D: several groups of rows, each row roughly a mix of its group's hidden directions:
D (99 x 10):
[[ 21.2  14.2 -34.8  25.8  24.6  20.2 -28.8  12.0  21.1 -11.4]
 [ 21.1  12.5 -53.5  29.0   5.1 -13.9  -8.5  -2.6  18.8  11.8]
 [ 20.6  19.5 -31.0  33.7  22.3   4.6 -33.8  11.2  18.3  -8.5]
 [ 25.8   8.2 -40.2  13.3   4.4 -38.0  -2.6  32.8   3.9   3.5]
 [-23.9  40.5  13.4  11.2 -14.1  16.8  -6.1 -27.1  12.1 -34.3]
 [-16.9 -22.9  29.9 -12.3   2.8  48.7   1.0 -25.7  14.0   2.6]
 [  7.3  58.9 -17.4  -7.7  13.4  -6.1  10.1  -9.0  27.9   5.6]
 [ 32.6  16.4 -41.8  37.8  20.6   3.7  -8.1   8.4   4.1  -0.8]
 [ -9.1 -36.5  24.7  -6.8   5.7  42.7   2.5 -31.3  13.5   0.7]
 [-27.0 -23.2  48.8 -34.9   3.9   6.8   1.2   4.0 -10.4  -7.0]
 [  4.8  14.4  20.3  12.8   2.9 -35.4   1.4  18.1 -51.9   1.5]
 [-16.8 -50.1  28.6   5.4 -23.2  -5.6 -17.3   2.1 -24.1  -1.7]
 [ 37.5 -35.2 -29.1  -8.8   7.1 -17.4  11.1  15.6  -7.0  27.6]
 [ -5.3 -28.3 -26.6  -9.2  -0.5  25.2   5.6 -24.6  46.3  -7.4]
 [ 10.4  33.0 -23.4   7.8  -2.9 -50.8  -3.6  23.6 -11.0  -3.1]
 [  2.2 -48.6 -12.1  26.3 -31.7  -7.1   4.5  -1.9 -28.2   3.3]
 [  2.1 -18.3  41.9  10.9   4.1  26.7 -12.2 -20.7 -26.4 -29.7]
 [ 15.3   0.3  32.3  20.2  38.4  16.3 -25.5  19.7 -20.9 -14.0]
 [ 31.6 -43.2 -21.6  -6.3  14.3 -12.8  14.9  16.7  -9.1  27.8]
 [  9.6  55.7 -27.6 -10.4  -1.1 -24.8   9.0 -13.0   7.5  10.5]
 [ 21.9  19.1   9.7  17.6  14.9 -36.0  -7.8  32.4 -32.8  12.2]
 [ 18.0 -11.5  12.4  18.3  -5.7  27.9  -6.4 -31.6 -22.8 -42.2]
 [-11.6  29.2  35.3 -23.5  36.9  17.4  -2.9  11.8   5.7 -21.6]
 [ 28.6   4.0 -33.2  -7.2  24.3 -34.6   4.5   7.0 -15.5  31.9]
 [  8.1 -46.9   6.0 -10.4   1.0  25.4  11.7  -5.3  39.0 -19.1]
 [ -4.5 -16.4 -40.6 -15.3 -35.3  -4.6  31.6 -16.6  11.8  15.7]
 [  5.9 -56.5  20.5  11.2  13.9  27.3   0.6  18.3  -4.6  -5.8]
 [ 21.7   8.8 -51.9  17.8   6.2  23.4 -13.3  -0.2  27.9   0.1]
 [ 16.5   7.2 -55.9  -4.7 -31.2   7.3  13.5  -7.2  19.2   1.8]
 [  1.5  14.2 -50.0  -9.2 -35.2  -8.6  26.2   5.5  -8.2  14.7]
 [-12.4  21.2  23.6 -19.5  48.8  25.3 -12.4  -4.0  16.9  -8.9]
 [  7.1 -61.8  14.1  13.0  10.5  22.5   6.2  10.4  -8.5  -4.0]
 [-25.4   7.2  45.7   0.6  -8.4  23.6  -5.0   9.3  14.0 -37.2]
 [-18.8 -16.6 -17.1 -20.5  -3.5  20.4  -6.2  -4.7  56.9  -5.7]
 [-28.0 -20.5   5.4 -20.9  -5.9  34.4  -2.9 -22.4  39.1 -13.2]
 [-34.1 -15.2  25.8  30.8 -19.6  -7.5 -14.7 -28.9 -21.1 -12.4]
 [ 19.9 -59.7  -0.8  -0.8  -7.6  23.2   6.0   4.7  17.4 -13.5]
 [-15.8   4.6  52.3   6.7  35.9 -10.3 -21.5   4.6  -5.9 -11.4]
 [ 12.5  30.7 -21.5   9.9  -4.0 -52.4   4.0  15.0 -20.6   3.2]
 [ 35.8 -35.7 -32.4  -3.4   6.1 -10.1  13.8   9.5  -8.5  31.4]
 [ -8.8  12.2 -32.6 -33.2 -31.4  -8.4  28.4  -6.6  27.7   6.3]
 [ -5.9 -28.1  29.2  14.2 -35.9 -12.2 -12.4  17.5 -31.8 -17.6]
 [ 13.6  42.6 -32.6  15.6  11.9   8.6 -20.6   2.8  32.5  -9.4]
 [-17.4  59.4   3.1  -4.0   8.7 -25.4  -7.4   3.1 -16.3  13.9]
 [ -9.8 -46.6  26.8  11.9 -23.9   4.6  -7.9   8.9 -32.8 -12.9]
 [ 15.6 -29.3 -32.1  17.6 -32.0 -26.2  16.6  -0.5 -16.1  20.2]
 [ -9.9  35.1   7.6 -32.2  31.6  17.1 -10.7   1.6  35.0  -6.4]
 [  9.6  56.7 -24.1  -5.5 -15.5 -28.6   1.0  -9.8  -4.6   1.6]
 [ -7.8 -53.9  18.8  10.2 -18.9   1.1 -14.5  14.6 -27.8 -11.2]
 [ 20.1  13.1 -54.2  -1.5 -29.5  -5.5  20.3  -8.9   4.1  13.2]
 [ -9.9 -17.9  55.9   5.9  20.1   3.3 -18.3 -12.3 -15.0 -19.9]
 [-30.9  25.9  -2.9 -28.0   9.6 -13.2 -13.0 -26.5  39.1   2.6]
 [ 10.1 -57.9   2.6  -4.4  -5.6  24.3   5.2  -3.4  26.8 -15.5]
 [  3.1  58.3 -21.0  -9.6 -14.8 -11.6  -8.2 -16.2  20.3  -7.4]
 [-31.9  36.9  23.6   9.8 -21.2  10.6 -15.4 -15.9   0.5 -31.9]
 [ 17.0   6.6 -58.1  -2.3 -25.2   4.4  17.5   9.9  11.9  13.5]
 [ 19.5  31.5 -44.6  -0.2  24.8  -4.0  13.5  -3.6  26.6  14.3]
 [-13.7  -1.2  50.6   9.2  41.1   0.9 -20.7  -0.1   1.1 -12.3]
 [  4.2   8.4 -17.6 -19.7  54.6  -2.4  10.7  -9.6  22.3  25.0]
 [-16.2 -45.9  27.6  10.7 -14.9  15.5 -19.0   7.6 -23.9 -20.0]
 [  2.4 -57.0  20.2  13.5  20.9  16.0  12.6  12.0 -15.7  -2.4]
 [ 14.9   3.1 -56.6  -2.8 -31.0  -2.2  21.1  10.2   0.6  12.0]
 [  1.0  31.8  11.2 -23.2  33.3  39.9  -6.0  -3.4  24.5  -8.2]
 [ 14.0  22.6 -28.7   9.7   2.9 -51.1   5.4  23.8 -12.3  10.3]
 [-14.7  60.5  -6.0  -0.9  -2.6 -23.4 -14.5  -2.7 -16.0  12.4]
 [ 15.8 -57.5  -1.7  -5.7  -3.3  20.5  16.6  -3.2  25.9 -11.0]
 [ -6.2 -24.4  -3.3  33.4 -46.2 -20.4  -3.2  -1.5 -26.1  -9.3]
 [-18.9 -10.0  -0.3 -25.2   5.0  11.5 -19.5 -22.0  53.6 -10.3]
 [-22.2   2.0 -12.2 -31.2  -6.7   0.0 -25.0 -20.4  47.9   9.7]
 [-40.5  32.8  15.4 -19.6   9.4 -23.6 -24.9 -17.0  12.6  -7.0]
 [-13.3 -32.2  31.3  -4.4   2.7  47.6   0.5 -23.2   0.0  -8.5]
 [ 18.0 -11.9 -48.9  34.7   8.2   8.9 -20.5 -10.0  15.8  11.1]
 [ 13.1  28.3 -17.9 -30.4  30.0   4.4  18.0  -9.0  29.4  26.3]
 [-16.9  55.9  -5.4   6.6  -6.2 -22.5  -8.8  -7.7 -27.6  12.9]
 [-13.0 -23.0  29.9  -5.1   0.7  49.3   0.5 -30.8   3.7  -9.3]
 [-14.4   1.7 -30.8 -15.7   7.7 -26.3  11.1  19.0  36.5  33.5]
 [-23.1   6.5   1.0 -12.8  14.9  27.6 -14.4  -4.2  55.0 -11.3]
 [ 25.9  21.2 -39.8  38.7  16.5  10.6 -17.9  -3.2  13.4   0.7]
 [ 22.4 -39.7  17.6  16.6   4.6  10.1  14.6  35.2 -29.1  -3.0]
 [ 40.5  -0.4  -8.6  17.8 -12.5  -0.6  28.7  30.9 -33.0   7.1]
 [ 11.9  -3.6  26.8  13.3  -3.2 -18.1   5.9   6.5 -60.1   5.0]
 [-13.4 -26.8  31.2  -4.8   6.8  47.4   0.0 -28.4   7.5  -6.8]
 [ 16.8 -61.4  -7.9   0.7  -9.5  16.2  13.8  -9.5  15.0 -11.1]
 [ 28.3 -39.7 -27.8 -11.9  18.5  -9.3   8.5   9.8   5.0  34.5]
 [-17.2 -26.5  23.0 -11.4   0.0  52.1  -1.6 -19.1  17.8  -5.8]
 [ -7.4 -14.3 -22.0 -19.9 -12.1 -19.0  27.1   6.8   7.3  51.1]
 [-23.9  36.7 -19.3  -9.1   1.6 -18.6 -11.6 -44.4  16.5  -1.0]
 [ 17.6 -60.3   8.9  -2.2   2.3  21.3   7.1  14.6  14.9 -11.4]
 [ 25.6  23.8 -41.5  21.5   8.9   7.1 -26.4   9.1  27.9   0.2]
 [ 18.8  27.8 -23.6  12.0   4.1 -50.9  -3.4  23.5  -9.8   3.7]
 [ 18.9   4.7 -52.7  -3.1 -36.3  17.8  16.3   1.2   3.6   3.4]
 [  9.4 -43.1 -20.0  30.9 -31.6 -11.2   2.6   0.4 -25.2   5.4]
 [  0.4  55.9 -20.1 -17.6  -2.0 -30.5  -2.8  -6.2   7.6  14.8]
 [ 13.4  17.2 -39.6 -22.2  12.8  -7.9  25.0  -9.9  28.2  28.6]
 [ 18.9   9.2  12.1  15.1   9.7 -38.1  -5.6  33.4 -38.1  11.6]
 [ -8.4  14.1 -38.2 -26.0 -19.3  -2.5  20.7 -20.3  35.4  14.8]
 [  9.2 -18.7  27.0  12.9  -3.8  33.1 -10.3 -24.2 -22.9 -38.0]
 [  0.9 -50.9  25.6  15.2  19.7  13.1  15.0  17.1 -23.3  -1.6]
 [ 39.3 -11.3 -40.6  -4.0   5.6 -19.0  23.8  -0.7  -5.3  27.8]]

one row of each group, then the others: which group is each in?
[ 34.8 -40.8 -32.1  -4.5   7.2  -4.9  17.7   4.0   0.1  27.7] : <95>
[ 22.2  28.3  -1.1  17.1   0.8 -35.6  -0.7  23.6 -40.4   6.9] : <68>
[  6.3 -30.4 -25.3  14.3 -47.8 -23.7   7.4  13.2 -14.7   0.1] : <36>

[ 13.6  18.4  20.5  23.9   1.8   9.3 -12.5  -3.9 -41.7 -39.8] : <68>
[ -1.6 -23.6  46.6  12.9  40.5   6.3 -14.5 -15.0  -0.2  -8.9] : <68>
[-22.3 -13.1 -18.0 -24.2  -7.2   4.2 -31.8 -25.1  40.3  13.9] : <95>
[  6.2 -22.2  31.9  15.4   1.4  19.7 -10.8 -16.8 -31.8 -38.8] : <68>
[-17.1  53.1 -12.1   5.3 -10.2 -22.6  -7.0 -13.5 -24.7  18.8] : <95>
[-28.6  -2.4  48.5 -26.3 -11.8  -8.3  22.3  -7.4 -20.9  -6.3] : <36>
[-19.9  -5.5 -24.9 -38.7 -15.9   1.4  25.4 -23.0  29.9  15.1] : <36>
[ -3.0 -60.5  17.7  13.1  10.4  14.9   4.8  11.6 -20.7   5.4] : <95>
